Here is a table of points, one per row:
array([-0.4, -0.5, -0.6, -0.9, -0.3, 0.0, 1.1, -2.1, -0.4, 1.1, -1.2, 0.4, -0.7, -0.6, -1.0,
       0.3, -0.9, -0.8, 0.0, -2.8, -0.8, -0.8, -0.5, 0.9])
array([0.0, -0.5, 0.6, -0.4, -0.2, -2.3, 0.3, -1.5, -0.5, 0.5, 0.8, -1.8, 0.4, -0.2, -1.9,
       -0.7, -0.6, -0.7, -0.3, -1.5, -0.1, -0.5, -2.1, 0.7])
array([0.0, -2.1, -0.2, 0.4, 0.1, 0.2, 0.3, 0.2, -0.7, -0.1, 0.6, 0.7, -0.7, 2.1, 2.0,
       -0.6, 0.7, -0.4, -1.9, 0.1, 1.1, -0.5, 0.6, -0.8])
array([-0.1, -0.9, -1.7, 0.0, 0.3, -0.1, -0.8, -0.8, -1.6, -0.9, -0.9, -1.1, 0.5, 0.4, 1.8,
       0.2, 0.2, -2.1, -3.4, 0.5, -0.1, -0.3, 0.1, -1.6])
array([0.7, 0.3, -0.9, 0.0, 0.4, 0.3, -0.4, -0.2, 0.9, -0.6, 1.2, 0.0, -1.1, 1.3, 0.0,
       -0.4, -1.7, 2.0, 0.6, -0.3, -1.3, 0.8, -1.7, -1.4])
array([-1.3, 0.7, -1.0, 0.4, -0.8, 1.9, 0.3, -1.0, -0.1, -1.0, 0.8, -0.9, -2.3, -0.3, -1.0,
       -1.0, -0.8, -0.6, 1.0, 1.5, -0.2, 0.6, -0.3, -0.1])
array([-1.5, -0.8, 0.0, -0.5, 2.1, 0.6, 1.4, 0.3, 0.1, 0.6, -0.9, -0.9, 1.1, -0.9, -0.4,
       0.6, 2.2, 1.0, 0.2, -0.8, 0.7, -0.8, -2.3, -0.8])
array([1.5, 0.7, -0.9, -0.4, -0.3, 1.3, -0.5, -1.2, 1.3, 0.4, 0.9, -1.3, -1.5, 0.3, 0.5,
       0.3, -0.6, -0.4, 0.8, 0.2, 2.1, 1.3, -0.8, 0.3])
array([0.4, 2.0, -1.7, 0.7, 0.6, -0.5, 0.2, -0.3, 0.6, 0.1, 0.6, 1.0, -1.0, -1.8, 1.5,
       1.1, 2.2, 0.0, 1.1, 0.3, 1.2, -0.8, -1.2, -0.5])
array([-1.3, -2.2, -0.5, -1.3, -1.8, -0.4, 0.0, 0.1, -1.6, -0.7, -1.6, -1.8, -1.5, -2.0, -1.7,
       -0.3, -1.3, -1.0, -0.1, -0.6, -1.7, -1.1, -1.9, -1.4])
array([0.2, 1.4, 0.5, 0.6, -0.2, 0.2, -1.5, 0.6, 0.2, -1.4, 0.6, 0.8, -1.5, 0.0, 0.0,
       -0.9, 0.8, 0.3, -1.4, 1.2, 1.2, -1.2, 1.2, -0.4])
array([0.5, -0.7, 0.6, 1.1, 0.0, 1.0, -0.6, 0.5, -0.6, -0.1, 0.3, 1.2, -0.8, 2.2, 0.1,
       0.9, 0.9, -1.4, -2.7, -0.1, -1.0, -1.3, -0.7, 0.1])
array([0.7, -0.8, 1.7, -1.5, -0.5, 0.1, 0.3, -0.2, -0.4, -0.6, 0.6, -1.1, 0.2, 0.3, -0.3,
       0.5, -0.9, -0.9, -0.2, -1.4, -1.2, -0.4, 1.5, 0.2])
array([-0.6, 0.1, -1.0, -2.3, -1.0, -0.5, -1.0, 1.4, 0.9, 0.4, -1.5, 0.6, 0.3, 0.3, -0.8,
       0.5, -0.1, 2.5, -0.8, 0.7, 0.9, -1.7, 2.2, 0.0])
array([0.8, 1.5, -1.2, -0.5, -0.4, 1.6, -0.5, -0.7, -0.9, 1.5, 0.9, 0.4, -0.6, 0.8, -0.2,
       -1.5, -1.3, 0.2, 0.8, 0.4, -0.6, 0.5, -0.2, 0.6])
array([-0.3, -0.1, 0.6, 1.3, 0.6, 0.0, 0.2, 1.8, -0.3, -0.6, 1.8, -0.5, -0.7, -0.2, 0.5,
       -0.7, 1.7, -1.2, -2.6, -1.1, -0.7, -1.3, 1.1, -1.1])
array([0.2, -0.5, 0.4, 2.4, 0.4, -0.2, 1.3, 0.8, -0.9, 1.2, -0.1, 0.2, 0.1, 1.2, 1.3,
       1.0, 0.8, -0.8, -0.6, 0.9, 0.2, 0.1, 1.3, -2.2])
array([0.6, 0.5, -1.6, 2.5, -0.2, 0.9, -0.1, 0.0, 1.6, 0.7, 0.4, -1.2, 0.2, -0.1, 0.2,
       -1.1, -1.3, 0.8, 1.5, -0.8, 0.2, 0.8, 0.5, 0.5])
array([0.4, 2.1, -0.2, 0.8, -0.2, 0.9, -0.8, 0.2, -0.6, 1.5, 1.5, -0.2, -1.4, -0.1, 0.1,
       0.8, -1.3, -0.1, 1.6, 0.1, -0.5, 1.2, -0.3, 0.1])
array([-0.7, 1.4, 1.8, -0.1, -1.1, -0.3, -0.2, 1.2, -0.3, 0.3, -0.7, -0.6, 1.6, -0.1, 1.0,
       -0.1, 0.9, 2.5, 0.6, 1.1, 1.5, 0.6, 1.0, 0.9])
array([-0.3, 0.6, 0.6, -1.2, 0.0, 0.2, 0.4, -0.8, 1.0, -1.0, 0.6, 0.0, 1.6, -0.3, -1.2,
       0.8, 2.2, 2.4, -0.9, 2.1, 0.3, 1.5, 1.7, 0.6])
array([0.1, 1.7, 0.5, -0.6, -0.6, -0.7, -1.1, 1.3, -0.8, -1.2, -0.4, -0.5, 2.4, 0.2, -0.6,
       1.9, 0.2, 2.0, 0.0, 1.4, 0.3, -0.9, 0.1, 1.0])
array([0.0, 0.2, 1.2, 1.8, 2.4, -0.3, 0.7, -1.1, -0.2, -0.2, 0.0, 1.1, 0.2, 1.7, 1.3,
       -0.2, 0.6, -1.3, -1.2, 0.8, 0.8, -0.5, 0.6, -0.6])
array([0.9, 0.8, 0.2, -0.8, 0.2, 1.3, -1.3, 0.0, 1.0, 0.1, 1.2, -0.1, -0.4, -0.2, 1.0,
       -2.0, -2.1, 0.1, 0.3, 0.4, 0.1, 0.4, -1.9, -0.2])
array([-2.6, 1.5, 0.1, -0.3, -1.0, -0.7, -1.0, -1.0, 0.8, 0.9, -1.4, 0.6, 0.7, -1.9, -0.2,
       1.2, 0.0, 2.3, -1.0, -0.2, 1.2, -0.3, -1.8, -0.4])
array([0.8, -0.3, -2.6, -0.1, -0.4, -1.2, -1.5, -1.7, -0.1, 0.6, 0.7, -0.9, -2.5, -1.0, -0.5,
       -1.0, -0.8, 0.2, 0.7, 0.4, -0.5, -0.6, 0.3, -0.1])
array([-1.4, 1.5, -1.0, -1.0, -0.9, -0.6, 1.3, 0.8, 0.7, -0.7, -1.3, 2.1, 0.3, -0.4, -1.4,
       -0.6, 1.7, 1.6, 1.1, 0.5, 1.0, -0.9, -2.4, 0.7])
array([-0.9, -1.0, -1.0, -0.6, 1.2, -1.0, 0.2, -1.0, -0.8, 0.2, -1.5, -1.1, -0.2, -1.2, -1.9,
       -0.8, -1.7, -0.2, -0.9, -1.8, -0.5, -0.1, -0.7, 0.0])
array([1.5, 0.6, -1.0, 0.4, 1.1, 1.4, -1.0, -0.8, 0.8, 0.3, 1.6, 0.6, 0.2, -1.0, 0.1,
       0.5, -0.9, 0.4, 1.7, -0.1, -1.7, 0.1, -0.4, 0.0])
array([2.6, 0.9, -0.6, 0.8, -0.9, -1.0, -0.1, 0.2, 0.4, -2.7, -0.2, -0.5, -0.9, 0.6, 1.5,
       -0.7, -1.8, -0.1, 0.6, 0.2, -0.5, 0.8, 1.5, -0.9])
array([-0.5, -0.4, 0.8, -0.3, 0.2, 0.2, 0.1, 0.6, -1.2, -0.2, -2.4, 0.3, 1.5, -0.1, 0.5,
       -0.3, 1.3, -0.8, -1.0, -0.4, 0.0, -0.9, 0.3, 0.5])
array([-0.7, -0.2, -0.5, 2.2, 0.8, 0.0, -1.8, 0.9, 1.6, 1.9, 0.3, 1.3, -0.6, -1.7, 0.1,
       -0.6, 0.8, 1.0, -0.3, 1.3, 0.0, 0.1, -0.9, 0.7])
array([0.5, 0.0, -0.3, 1.9, -0.6, 2.2, -1.8, -0.2, 1.2, -0.3, -0.1, 0.1, -0.2, -0.5, -0.5,
       -0.1, -1.4, 0.0, 1.6, -0.5, 0.6, 0.5, -0.5, -0.9])
array([0.0, 0.7, 1.9, -1.0, 0.7, 0.2, 1.5, -0.1, 0.0, -0.9, -0.6, -2.1, 0.9, 1.2, 0.0,
       -0.3, -1.0, -1.0, 1.2, -0.8, -1.6, -1.0, 1.3, 0.3])
array([0.7, -1.0, 0.2, 1.1, 1.6, -0.1, -0.9, 0.3, -2.1, -0.5, 0.3, 0.1, -0.2, 0.4, 1.1,
       0.3, 0.8, -0.9, -1.9, 0.6, -0.2, -0.7, -0.1, -1.1])
array([-1.2, 1.3, -1.8, 1.5, -0.5, 0.0, -0.4, 0.5, 1.2, 0.6, 0.6, 0.8, 0.5, -0.3, -0.5,
       0.4, 0.5, -0.2, -0.6, 1.5, 0.8, 0.1, -1.5, -0.3])
array([0.0, -1.5, 0.5, -0.9, 0.5, 0.0, 1.1, 0.7, -0.8, 0.9, 0.8, -0.1, 0.5, -0.5, -0.5,
       0.3, -0.7, -0.4, 1.3, -1.4, 1.0, 1.3, -1.1, 1.4])
array([2.0, -1.7, 2.7, -0.5, 0.8, 0.0, 0.4, -0.8, -0.8, 0.2, -0.9, 0.0, 0.5, 0.7, -1.1,
       -1.3, 0.0, -0.2, 1.5, -0.2, -1.1, -0.5, 1.4, 0.4])
array([-1.6, 0.6, 0.3, -0.6, -0.7, -1.1, -1.9, -0.6, -0.7, -0.9, -1.6, 1.0, 0.9, 0.3, -0.1,
       1.0, 1.3, 1.5, 0.9, 1.5, -0.4, 0.0, 1.3, 0.7])
array([1.1, 0.4, -0.7, 1.4, -0.9, 1.1, 0.3, 0.7, 0.7, -0.5, -0.2, 0.0, 0.6, 0.8, 2.1,
       -0.3, 0.4, 1.1, -0.9, 1.4, 0.3, -0.4, 0.7, 1.7])
array([0.1, -1.7, 0.1, -1.6, 1.3, -0.8, 0.7, 0.9, 0.8, 0.8, -0.1, -0.1, 0.6, -0.2, -1.2,
       -0.3, -0.4, -1.2, 1.8, -0.5, 0.0, 1.9, -1.0, -0.8])
These points spread out most along one direction. Take the direction at right angles to it along which they spread out most. Go by this last direction. Where along it does each point below lie, from 0 to 99? The average is 50, and the first point in the table lies past the average. One standard deviation of the points above along it is 16.
array([-2.1, -1.7, 1.2, 0.0, -0.2, -1.0, 1.1, -1.2, -1.1, 0.1, 1.5, -0.3, 0.1, -0.5, -0.8,
       -0.7, -1.4, 0.1, 1.5, -1.1, 0.7, -0.3, -0.6, 0.2]) 55
array([-0.5, 0.5, -2.3, 0.1, -2.2, -0.5, -2.3, -0.8, 0.4, -1.2, 1.2, 0.3, 0.3, 0.2, -0.1,
       -2.5, 0.1, -1.7, 1.4, -1.1, -1.1, 0.5, -0.7, -0.9]) 45
array([-1.5, -1.1, 1.6, -1.0, 0.7, -0.8, 0.0, 0.4, 0.6, -1.2, -1.0, -1.3, -1.2, 1.5, 0.6,
       0.5, -1.0, -0.9, 0.3, -1.3, -1.7, 1.6, 1.5, 1.5]) 68
array([2.0, -0.9, 2.4, -0.4, -0.8, 0.1, 1.2, -0.3, 0.9, 0.3, -0.4, -0.3, 0.1, 1.9, -1.3,
       1.8, -0.7, -0.9, 0.5, -1.5, 0.5, 0.5, 1.6, 0.1]) 66
array([0.9, 0.0, 0.6, -0.5, -1.4, -0.9, -0.4, 0.1, 0.4, -1.8, -1.5, 0.0, -0.5, -0.8, 0.4,
       1.2, 2.2, 2.2, -0.2, 0.7, 0.5, 0.0, 0.0, 2.0]) 38
array([0.5, -0.2, 1.6, -1.3, -0.3, -0.8, -0.1, -0.1, -0.3, -1.4, -0.9, 0.0, 0.6, -0.6, -1.1,
       -0.1, -2.1, -2.1, -0.5, -0.7, 0.0, -0.1, 1.8, -0.7]) 70
array([-0.7, 1.4, -2.0, 0.6, 0.9, 1.2, -0.1, 0.3, 1.1, 1.6, 0.8, 0.5, 0.4, 0.2, -0.8,
       0.0, 1.5, 0.5, -0.1, 1.4, 0.7, 0.0, -0.7, -0.4]) 32
array([1.1, 1.8, -0.1, 1.1, 0.2, -1.0, 0.3, 1.3, 0.9, 1.0, -0.5, 1.2, -0.7, 1.1, 1.6,
       0.2, 0.5, 0.2, -0.6, 2.3, -0.7, 0.6, 0.7, 1.3]) 43
array([0.2, -1.0, 0.1, -1.0, 0.7, 0.8, 1.8, 0.2, -0.7, 0.0, 0.7, 1.1, 0.9, -2.4, -0.3,
       0.7, -1.1, -0.7, 0.5, -1.8, -0.1, 1.7, -0.3, 0.9]) 53
array([0.2, -0.7, -0.4, 1.0, 2.1, 0.2, 1.3, 1.9, -0.5, 0.1, 1.8, 0.7, 0.3, 1.6, 1.6,
       1.0, 0.6, -0.9, 0.3, 0.3, 1.1, -1.7, 1.5, 0.7]) 65
array([-0.7, -0.3, 1.5, -1.6, -0.5, -0.5, 1.0, 0.6, -0.4, 1.4, -0.7, 0.2, 0.8, -0.4, 1.6,
       0.3, 2.3, 0.0, -0.2, -0.6, -0.3, 0.1, 1.1, -1.3]) 61
array([-0.6, -1.7, 1.5, -0.8, -1.0, -0.9, 1.5, -0.7, 0.6, 0.4, -0.3, 0.6, 1.7, -0.3, 1.0,
       1.0, 0.4, -0.6, -1.3, 1.6, -0.7, -0.8, 0.1, 0.0]) 63
array([0.1, -0.6, 0.3, -0.2, 0.1, 0.1, 1.4, -0.1, -1.7, 1.0, -0.2, 0.5, 0.0, -0.4, -2.2,
       0.1, 0.0, -0.5, 0.7, -1.9, 0.5, 2.5, -0.3, -0.1]) 55
